In the rows, 128 means zero.
A single turn carries every row of the set below to another of its rows. Some are shown first; where does it send the rows asked next?
Dag: [110 114 142 111 122 127 112 120 121 119 116 155 118 101 115 103  94 153
 138 156 127 178 158 122 119 114]
zepu: [131 144 108 166 161 145 146 130 112 147 109 112 164 134 111 133 110 127
 161 121 140 108 134 108 159 115]
Kemam: [108 118 137 120 137 122 118 101 129 113 101 134 113 103 117  92  95 143
 154 162 116 178 131 127 115 114]
Mugo: [132 139 114 164 155 142 127 135 108 157 120 113 154 144  99 132 113 142
 163 101 125 111 144 101 153 109]
Zoka: [133 133 156 116 126 142 134 161 118 111 122 126 121 117 146 167 159  95
 116 129 107 131 112 106 142 120]
lidu: [121 111 139 120 137 118 121 115 121 132  95 141  99 111 102  87 119 149
 151 160 119 169 136 125 107 109]
Bozal: [122 113 149 117 133 121 118 142 121 103 137 128 110  99 148 168 154 109
 121 103  97 135 104 131 121 122]
niver: [123 118 150 113 136 143 122 155 110  99 135 119 120 102 154 163 146 105
 108 102 111 143 115 121 140 130]
bon: [128 123 109 172 159 133 127 128 110 157 123 118 165 137 123 139 115 143
 147 106 140  98 135 101 152 116]
nomup: [108 134 133 115 118 141 118  83 140 137 131 113 147 178 161 131 135 133
  96 135 137 142 118 161 111 134]
riv: [129 157 120  99 113 107 127  85 141 162 132 137 136 147 132 119 124 100
  99 123 137 126 117 166 120 112]
fip: [120 152 120  99 131 111 139  87 156 166 131 144 133 157 129 121 117 105
 117 130 149 127 119 165 118 117]
Zekir: [143 124 108 160 150 135 129 134 121 156 119 115 164 142 114 127 100 140
 169 125 130 111 148 106 160 115]
Vaka: [129 138 122 171 151 143 130 121 120 146 118 108 160 133 117 132 100 133
 184 130 121 100 144 123 146 136]
guf: [124 113 135 113 121 112 129 123 127 114 101 139 109 105 116 101 108 155
 143 172 112 173 141 131 109 110]
Felov: [133 112 151 118 123 134 119 149 120 103 121 115 127 111 148 180 146 102
 118 105  97 122 125 120 137 124]
vomag: [119 116 128 127 136 113 129 102 124 125 101 143 107 119 110 106 107 167
 154 167 125 180 124 117 115 104]
Dig: [129 117 154 126 131 138 107 151 113 106 125 107 102 108 139 171 148 111
 112 105 105 132 117 123 120 130]
bub: [142 150 127  98 116 134 128  86 118 149 134 132 137 165 129 152 120 137
 139 116 158 155 121 187 140 109]
geze: [130 134 133 117 112 141 124  74 121 150 121 106 152 182 162 129 136 132
 104 124 139 140 120 154 121 135]
fugap: [120 150 134  98 123 137 136  90 124 142 138 130 141 176 133 160 129 142
 135 111 159 143 124 177 153 112]

Dag moves to Zoka
niver moves to zepu
Where do these go?
Zekir moves to guf
geze moves to bub
lidu moves to Dig
bon moves to vomag
nomup moves to fugap

A single turn carries every row of the set below to another of its rows. Some are shown first; where does it send the rows asked next?
vora: [157 115 137  67 130  91 139 138 137 148 138 156 131 152  80 122 141]
Zogaf: [111 112 160 106 136 116 133 177 127 158 129 119  95 146 133 118 164]
buf: [155 124 129  66 127  89 134 133 130 146 141 151 139 140  73 125 134]
bap: [122 122 155 102 121 129 180 131 111 120 126 152 145  80 104 119  97]
besu: [125 147 113  96 110 144 172 105 110 151 131 146 128 107  81 140 105]
ludi: [107 145 110  96 111 156 167 113 125 143 132 155 119 102  86 144 105]
dezi: [111 126 107  97 101 136 177 103 111 145 128 143 119 104  86 142 125]
tis: [121 133  99 106 105 133 172 101 136 157 147 142 123  97  89 126 114]
gorem: [133 127 147 111 124 128 172 134 136 134 147 149 147  76 109 103  91]
vela: [104 131 148 102 140 138 130 177 143 162 128 129  82 153 130 123 153]
levu: [162 115 140  61 134  91 143 141 137 140 135 154 130 153  94 109 136]
mebeg: [161 120 139  59 134  92 138 139 127 132 136 148 139 141  95 102 125]
mipe: [118 140 158 100 132 148 165 149 126 120 130 157 136  84 110 120  85]
puvet: [ 99 142 105  97 117 151 148 131 135 165 132 136  83 143  99 147 146]
tati: [138 125 190 103 153 127 148 182 125 141 131 134 119 127 134 100 116]
megu: [115 132 181 102 150 137 140 187 135 131 131 140 115 116 137 106 114]
tav: [123 112 189 106 142 116 153 177 119 128 126 136 130 105 131 105 122]
Bozum: [125 127 153 102 140 126 135 174 132 172 133 123  87 165 122 121 156]
Mazar: [121 122 144 111 134 115 129 171 151 171 148 116  94 142 135 105 156]
zuzo: [116 140 107  99 114 135 149 125 122 180 134 128  92 152  89 147 149]
mosed: [138 139 161  97 134 138 174 142 112 127 132 149 144  93 109 112  83]
Luf: [114 110 150 109 139 127 124 170 144 165 119 114  82 133 134 133 155]
kot: [128 117 156 103 130 141 166 137 128 125 117 145 132  68 121 124  91]
Tad: [103 123 107 101 108 127 147 131 120 169 128 123  88 145 102 141 165]
med: [157 129 130  62 129  89 135 132 124 135 138 147 146 135  83 113 124]
Zop: [108 124 103 102 115 138 139 123 135 171 122 118  82 124 110 153 149]
dar: [131 119 176 113 141 115 144 176 145 142 148 132 129 104 138  90 116]
segu: [114 130  98 107 109 126 147 123 143 179 150 122  92 136 105 128 155]
kosun: [126 108 184 110 149 130 141 175 138 134 119 130 112  99 143 115 118]
pul: [115 126 106  98 111 146 163 102 125 144 120 135 113  86  98 149 109]

zuzo moves to Bozum
buf moves to vora
Where do these go?
Mazar moves to dar
tav moves to bap
megu moves to mipe
kosun moves to kot

A single turn carries every row of the set below to another of its rows. Some are shown first; where does it send the rows asked next?
vuso: [ 99 116  92 128 131 127 124 135 123 113 129 139  70 113]
vidun: [126 127 100 147 106 129 124 120 111 110 133 140  66 149]
Valu: [125 156 106 184  97 152 116 123 112  85 114 157 127 104]
Duka: [152 121 102 121 125  99 129 146 103 117 136 116 147 102]
memug: [ 92 121 114 162 136 133 103 115 120  99  77 160  96 109]
mapar: [144 106  98 113 110 113 140 153 109 147  84 149 119 139]
Pamuf: [134 130 120 136 110 136 130 129 121 111  72 148 182 109]
mozik: [113 146  74 133 121 146 130 122 116 106  59 145 145 139]
Taviz: [126 150 122 178 110 138 110  97 110  69 108 131 128 120]
giv: [139 131 119 165 119 149 101  85 130  77  99 143 129 138]
sotov: [132 154 136 139 110 124 130 157  96  71 122 124 143 115]
duba: [ 95 124 137 139 116 142 142 131 128  90 124 113 159 134]
tuzik: [134 113  79 136  80 140 123 131 118  88 147 141 147 114]
Tavit: [105  99 112  92 135 110 112 119 128 115 100 122 131 127]
komu: [139 132  79 111  99 148 115 112 128 131 112 174 101 108]
kor: [127 131 102 121  85 117 155 159 105 141 103 140 126 132]
fupov: [137 101 114  99 122 113 138 125 121 135  92 125 126 155]
Busil: [124 123 122 130 128 129 104 122 122 108 111 139 179  85]
ruzuf: [117 142 105 163 121 147 118 138 114 102 141 159 119  74]
dos: [122 115  72 141  94 138 130 124  67  99 120 145 112 114]
lov: [122 101  83 146 124 127 115 101 127 145  82 160 105 126]
Lazem: [159 117 148 152  87 120 129 119 118 113 140 144 106 134]
Vona: [136 137 143 148 139 111 111 130 157 120  86 134 137 130]
Zel: [134 122  80 127 134 133 138 136  91 106  87 172 133  83]
Vikiz: [111 116 137 155 124 100  95 123 126 107 126 106 113 132]
gog: [151 113 112 154 103 114 130 122  98 108 147 143  95 140]
fetog: [105 143 142 115 134 149 128 115 141 130  90 151 112 129]
bag: [121 142 106 140 121 134 122 133 123 106  44 139 154 116]

Vona moves to lov
tuzik moves to duba
kor moves to Lazem
Where do these go?
memug moves to Zel
Tavit moves to vuso
mapar moves to gog
fupov moves to vidun

A single turn carries every row of the set below to another of its rows. Some are shown first; where does it send the rows asked next?
lub: [181 129 124 124  66 132 116  90 143 162 107 131 102 153 101 111 125 135]
bis: [184  79 137 135  68 180  91 130 137 147 141 125 118 148  85 102 134  94]
zizuv: [166 130 133 106 120 177 103 124 147 129 109 149 100 145 111 139 140 154]
gakag: [168 101 148 121  63 138 125 118 128 122 107 108 106 147 152  60 153 140]
naz: [194  90 139 142  68 167  97 120 128 134 150 110 115 147  85 101 140 102]
misi: [162 111 139  91 115 179 109 132 141 127 101 156 107 137 114 135 149 151]
tar: [178  83 124 135  69 178  79 124 140 140 147 111 121 151  93 112 146 103]
Dosu: [131 149 126 132 100 174 123 127 117 144  87 171 112 135 168 106 141 139]
nug: [161 109 144 112 123 176 100 153 145 139 101 140 100 139 122 142 142 153]
nog: [146 109 131 168  50 168 111 118 100 152 128 136 119 159 144  73 124  82]
kile: [121 151 131 129  79 163 118 132 117 130  95 161 101 134 170  96 143 140]
mim: [125 147 133 125  91 157 118 127 104 137  89 154  96 141 172 108 138 139]
Defef: [187  76 141 131  78 180 103 112 134 145 140 116 119 153  80 104 133  99]
ler: [148  91 161 128 114 161 123 120 126 122 129 101  82 142 107  75 146 144]
nup: [144 110 141 152 103 206 103 160 105 118 134 152 126 132 153  94 157 107]
mizom: [142  95 144 157 100 207  98 171  95 136 125 141 118 130 125 106 148 108]
sef: [170 125 124 115  49 122 108 101 143 151 106 146 110 161 108 115 123 127]
geta: [156  87 148 104  84 168  83 128 137 115 127 133 149 128 132  69 170 129]
Mokik: [154 110 139 158  42 167 110 106  89 160 123 153 118 148 140  73 137  85]
terat: [165 131 125 116  55 134 112  95 158 152 105 143 104 163 109 107 121 133]
Rezaf: [127 107 139 125 109 208  99 108 130 130 113 161 121 156  86  76 140 133]
feka: [128 102 129 155 100 213  97 162 103 124 132 138 106 135 132 104 158 113]
mosu: [159 121 121 155  45 155 100 113  93 149 131 147 113 152 135  71 128  82]
vus: [181 134 120 112  66 125 103  97 144 154 106 145  95 159 134 110 119 124]
rur: [160 107 133 168  48 161 119 126 100 149 131 135 129 137 142  68 140  89]
litak: [144  95 146 141 103 210 110 152  90 124 128 135 115 125 145  95 157 106]
rabav: [136 120 137 142  84 178 137  99 117 139  97 136  82 173 105  67 126 146]
rigi: [155 112 129 110 112 171 101 146 157 128 114 135  92 141 116 145 153 149]
goro: [183 118 139 113  58 125 112  88 143 161 105 149 103 155 126 112 130 125]
Sesi: [188  85 136 132  77 177  76 129 131 154 133 110 126 143  89 118 140 109]
Vezit: [146 116 126 116  57 186 100 104 131 131  93 168 147 161 134  58 152 129]
godap: [145 114 134 167  43 168 111 110 105 147 132 125 113 149 140  65 127  92]
Sil: [140  99 146 147 108 218 102 159 101 131 127 137 102 129 149  98 147 107]
luk: [134 138 141 131  86 158 131 125 105 145  90 177  87 140 164 103 143 135]
fof: [130 146 127 137  89 155 124 137 109 138  99 174  87 145 168  94 132 125]
gibu: [166 116 137  91 106 171  94 140 143 132 105 145  93 130 113 139 149 152]

luk moves to rigi
Rezaf moves to rabav
nug moves to vus
Where do these go?
Defef moves to godap
bis moves to nog
zizuv moves to lub

A single turn carries every row of the set below to another of its rows. Some are shown first; where does it send the rows asked next?
lav: [160 146 113 128 106 129 136 125 124 147 121 151 139 141 105 129  95  94
 128 143 173 164 114 106 132 184 111 133 114 115]
gur: [117 129 138 135 149 124  93 148  93 162 179  73 110 126 196 124 124 130
 145 125 137 127 118 145 138 123 138 115 115 120]
nem: [161 128  99 100 120 132 137 144 117 150 138 172 131 144  96 146 122  89
 144 115 160 143 120 131 131 186 122 134 108 110]
Ranok: [152 129 130  94 119 125 141 119 135 137 114 155 135 139 104 136 109  97
 126 116 162 156  98 112 152 177 130 129 127  89]
Doma: [148 123  92 128 102 146 129 140 129 134 125 145 127 146 106 172 103  91
 135 122 174 154 101 108 130 186 111 115 122 110]
Kodop: [103 143 150 143 139 129  81 135 130 138 128  73 146 142 146  95 140 134
 128 114 147 101 113 159 149 129 132 115 101 138]
mig: [115 131 129 130 132 133 104 162 105 149 150  49 125 136 174 130 138 141
 134 130 163 129 139 153 141 126 137 102  92 143]
zezav: [154 119 116 109 109 105 141 126 132 135 139 141 141 146 119 130 106  99
 124 123 189 165 113  96 128 179 125 137 137  97]
Som: [143 117 105 117 108 126 137 128 130 153 134 143 122 148 113 155  94  88
 144 103 155 152  99  88 131 187 116 106 116  90]
Kabet: [111 142 141 141 148 152  95 145 100 136 144  81 132 146 154 102 143 128
 135 132 160 108 124 166 119 136 136 120  87 143]
Zeze: [106 121 138 131 140 119  78 143 104 126 125  57 115 138 168 117 137 144
 147 117 149 113 131 149 150 142 144 101  95 130]
naf: [113 131 128 129 140 135 115 157  96 165 159  56 127 126 188 140 138 142
 136 117 148 123 126 147 140 122 145 105  92 133]
Roli: [143 135 134 114 107  98 121 124 136 132 131 140 129 131  83 146  99 100
 139 116 169 140  99 102 147 194 141 113 122  99]
kiv: [119 128 138 140 144 137  68 145  90 153 150  68 110 131 167 126 127 139
 155 138 160 105 136 156 136 131 141 123 102 135]
lage: [142 120 110 124 103 131 131 128 141 135 120 138 126 146 112 159  94  93
 132 115 168 157  91  91 141 183 112 108 127  96]
fole: [116 129 137 143 136 125  61 142 111 151 138  64 120 129 161 124 125 144
 147 132 156  97 125 154 156 123 138 120 114 136]
Teb: [148 132 121 120 114 103 130 132 115 153 152 156 129 121  90 158 104  97
 151 105 155 133  97 105 135 194 146 116 115  98]
rova: [115 122 121 138 148 132  89 152  81 142 140  75 124 120 176 142 148 144
 149 107 133 106 112 154 146 133 150 108  96 125]
Gevo: [155 144 112 129 105 111 127 118 137 155 123 153 148 137 100 126  92  98
 130 124 157 152 113  99 145 181 110 134 122 105]
fodil: [107 116 128 134 141 112  78 145 104 141 133  68 126 127 168 128 139 143
 152 100 127 101 127 149 157 137 144 104  97 128]
Vugaz: [107 130 132 131 127 120  96 155 125 152 137  49 134 133 168 129 134 143
 128 117 152 117 133 150 161 121 136 101 102 143]
sav: [156 138 114 123 114 129 133 144 102 137 148 157 126 124  89 167 111  97
 147 128 173 142 102 114 122 194 148 122 112 110]
zetul: [151 123 121  90 128 116 143 122 122 155 136 162 127 144 106 133 108  90
 144 103 153 149 115 110 137 185 128 129 107  89]
mizam: [154 114 102 111 108  91 139 136 133 152 151 150 145 141 113 137 105  95
 134 105 174 155 120  99 127 181 120 139 132  97]
rero: [114 133 141 142 142 115  84 145 119 154 163  65 125 123 187 129 124 138
 131 118 136 120 105 149 162 117 134 111 132 122]
Bupil: [159 137 108 105 114 142 134 136 131 131 117 164 139 140  96 147 123  96
 122 124 174 147 103 132 148 179 125 136 125 113]
zepam: [161 121 103 119 110 118 145 136 121 133 140 150 147 135 121 150 115 101
 121 130 193 160 107 105 128 176 127 145 144 106]
zotev: [160 118  90 118 110 110 144 144 120 148 153 157 152 135 118 148 116  99
 134 111 178 151 111 107 125 178 123 147 137 106]
maf: [148 116  88 127 107 136 131 142 123 151 139 149 126 143 110 165  99  86
 147 107 161 152 105 104 121 189 114 113 111 104]
ponok: [112 125 132 134 146 142  90 147  83 125 127  66 115 134 177 133 144 144
 144 125 152 119 122 151 142 135 147 107  94 135]
bovo: [112 125 140 142 144 124  68 132 102 160 148  70 120 116 171 131 126 146
 148 121 141  99 111 148 158 118 145 121 117 121]
bekuv: [121 130 129 138 143 127  81 161 101 150 172  70 111 140 182 120 126 127
 146 140 151 126 138 159 132 129 129 118 108 141]
bami: [153 140 132 120 106 122 127 137 120 118 131 144 125 133  84 156 107  96
 134 142 190 149 100 112 134 193 141 118 117 113]
zera: [161 143 103 128 111 115 137 122 124 171 139 164 147 126 108 139  96  98
 137 115 147 149 101 101 137 182 115 136 119 103]
Fubi: [115 133 127 145 132 118  72 159 123 141 155  65 123 136 171 125 127 134
 132 133 151 119 127 164 155 124 127 117 126 143]
baged: [118 128 142 138 150 133  80 136  83 163 157  73 108 120 176 130 127 139
 153 129 148 104 120 146 141 124 144 120 104 119]
vibug: [112 139 140 138 158 149 104 139  84 158 161  92 136 129 169 110 147 128
 144 110 136 107 107 157 116 130 142 122  86 125]
nanop: [109 129 129 129 133 117 105 151 114 167 156  55 137 121 179 136 138 146
 134 105 139 117 118 146 157 117 142 103 100 128]
Vonu: [103 139 149 139 150 126  95 127 114 159 150  83 150 127 163 107 139 136
 136  91 125  99  95 149 143 127 142 117 104 118]
modeb: [165 145 102 134 114 137 144 128 110 162 136 161 142 130 117 142 100  94
 133 135 162 158 104 105 124 182 118 138 115 110]

zepam moves to zezav
rova moves to ponok
Where do these go?
Fubi moves to rero
Gevo moves to zera
Roli moves to Teb
Som moves to maf
baged moves to kiv
nem moves to Bupil
naf moves to mig
vibug moves to Kabet

A single turn carries every row of the set below to another of its rows. Some are shown first; where does it send the rows asked next?
bilar: [106 113 155 124 113  92 113  99 154 135 113 125 125 132 112 139  99 113
 116 136 184 141 176 135 147 109 115]
Nured: [ 59 111 126 124 123 124 154  79 175 125 136 143 124  96 111 113 114 109
 122 133 156 158 166 122 164 136 117]
Nele: [ 98 130  99 147 111  80 146 136 142 133 161 187 172 129 122 149 190 138
 128 139 142 165 140 158 161 146 130]
seze: [108 160 122 153 153 122 134 101 138  96 133 118 108 130 100 128 188 126
 121 146 164 123 156 119 143 106 106]
Pava: [152 152 119 128 112 124 155 109 124 125 128 125 127 140 115 148 160 107
 142 112 133 153 122 130 175  93 134]
Bimi: [ 65 150 123 144  93 108 132 136 155 122 176 121 150 122  78 106 143 166
 127 109 131 130 127 149 135 111 115]
zunu: [ 77 105 130 105 118 113 157  92 160 135 154 121 137 101 117 111 110 110
 145 120 166 135 166 138 178 147 144]
pimu: [147 151 106 147 130 119 157  88 144 131 132 141 153 145 117 123 177 109
 139 130 129 176 168 143 126 123 121]
mer: [132 104 146 125 115  95 116  89 147 125 135 135 135 135 118 126  93 105
 121 116 179 155 164 136 140 120 116]
poraf: [ 90 135 114 125 148  88 125 108 156 121 163 148 162 149 130 123 191 151
 123 106 140 141 101 150 180 141 132]
Vis: [101 131 135 126 145 124 146 154 130 112 135 137 160 134 137 121 164 157
 161 140 110 125 145 143 124 118  88]
maz: [ 85  76 143 111 127  79 126 114 107 101 150 149 141 133 112 145 177 133
 127 140 176 141 114 108 144 134 124]
zud: [ 68 131 132 130 129 102 149 100 147 119 144 141 127 121 117 131  92  77
 124 141 163 149 133 153 175 138 125]
puz: [ 79 110 117 130 117 102 137 129 145 119 139 174 149 124 141 143 196 174
 140 130 143 137 132 135 195 120 128]
nize: [ 69 104 149  95 120  89 130  89 146 140 107 119 167 153 127 143 189 113
 135 131 149 161 120 141 136 128 129]
Komi: [ 82 145 132 134 101  83 119 124 144 130 148 129 134 129  91 127 124 178
 127 126  99 146 113 157 172 105 137]
gozi: [ 81 116 120 158 104  95 130 122 142 109 167 167 134 116  94 108 131 192
 131 139 112 156 144 143 141 119 115]
Tetel: [ 70 152 128 168  87 105 123 119 147 119 148 148 154 122 104 123 136 150
 147 133 103 159 140 188 136 113 122]
zufil: [125 100 139 123 105  96 123  93 168 143 140 118 119 129 113 122 108 104
 125 128 183 141 173 150 135 118 127]
vog: [ 59 107 140 128 120  90 130 109 133 115 135 139 167 130 105 144 197 106
 125 148 177 152 143 128 106 137 110]
tari: [134 119 117 141 119 110 146 160 135 111 160 145 121  98 106 140 164 146
 141 155 100 142 133 135 127 121 109]
godu: [141 136 126 149 132 110 139 114  98  98 127 154 120 117 111 152 162 139
 138 148 147 144 168 107 172 107 125]
Vuba: [113 154 137 120 138 112 130 151 137 106 150 117 154 107  92 135 161 153
 123 118 112 133 123 108 124 118  96]
zumu: [ 79 162 121 138 112 100 124 114 163 121 138 160 164 119 107 156 189 133
 106 103 135 164 105 126 178 117 121]
dap: [ 85 124 137 131 134 101 139  82 137 113 157 144 154 100 118 119  97  94
 139 124 161 156 166 148 164 162 138]
garad: [113 163 133 135 125 110 134 141 151 129 127 110 158 106 111 145 173 133
 147 148  91 143 151 163 118 123 117]
sovit: [126 141 112 117 163 100 158 110 136 142 129 114 140 168 114 111 179 142
 133 144 150 132 170 131 149 124 124]
kunur: [ 98  76 133 118  97  88 133  85 135 131 122 151 146 119 130 155 187 118
 148 148 133 181 136 147 138 133 147]
Reku: [109  95 146 131 120 103 115  82 169 128 121 132 115 135 125 120 108 117
 124 137 177 146 178 142 137 114 108]
Dov: [ 78 147 112 155 120  93 115 109 164 115 158 150 159  92 106 143 214 149
 120 127 147 142 154 143 157 142 135]
teka: [ 77 138 136 135 112  92 129 130 125 127 152 146 180 147 110 107 126 188
 150 115 115 143 147 159 149 123 122]
vurav: [133 135 135 120 145 106 128 121 145 116 132 126 135 123 127 135 152 153
 142 134  72 151 110 143 147 116 115]
Bir: [ 66 117 132 117 129  91 156 104 149 138 124 153 130 112 104 134  94 112
 114 154 158 159 164 123 179 139 126]
nomet: [113 107 146 136 105 105 124 106 148 124 131 139 123 135 123 135  98  93
 126 133 190 143 164 144 140 106 107]
dito: [ 98  95 138 119  97  86 114  88 135 105 149 131 127 101  98 159 185 105
 122 127 149 162 100 123 144 126 145]

pimu moves to Pava
vurav moves to tari
Where do these go?
nize moves to kunur
poraf moves to Nele
Bir moves to Nured
nomet moves to bilar
Tetel moves to Komi

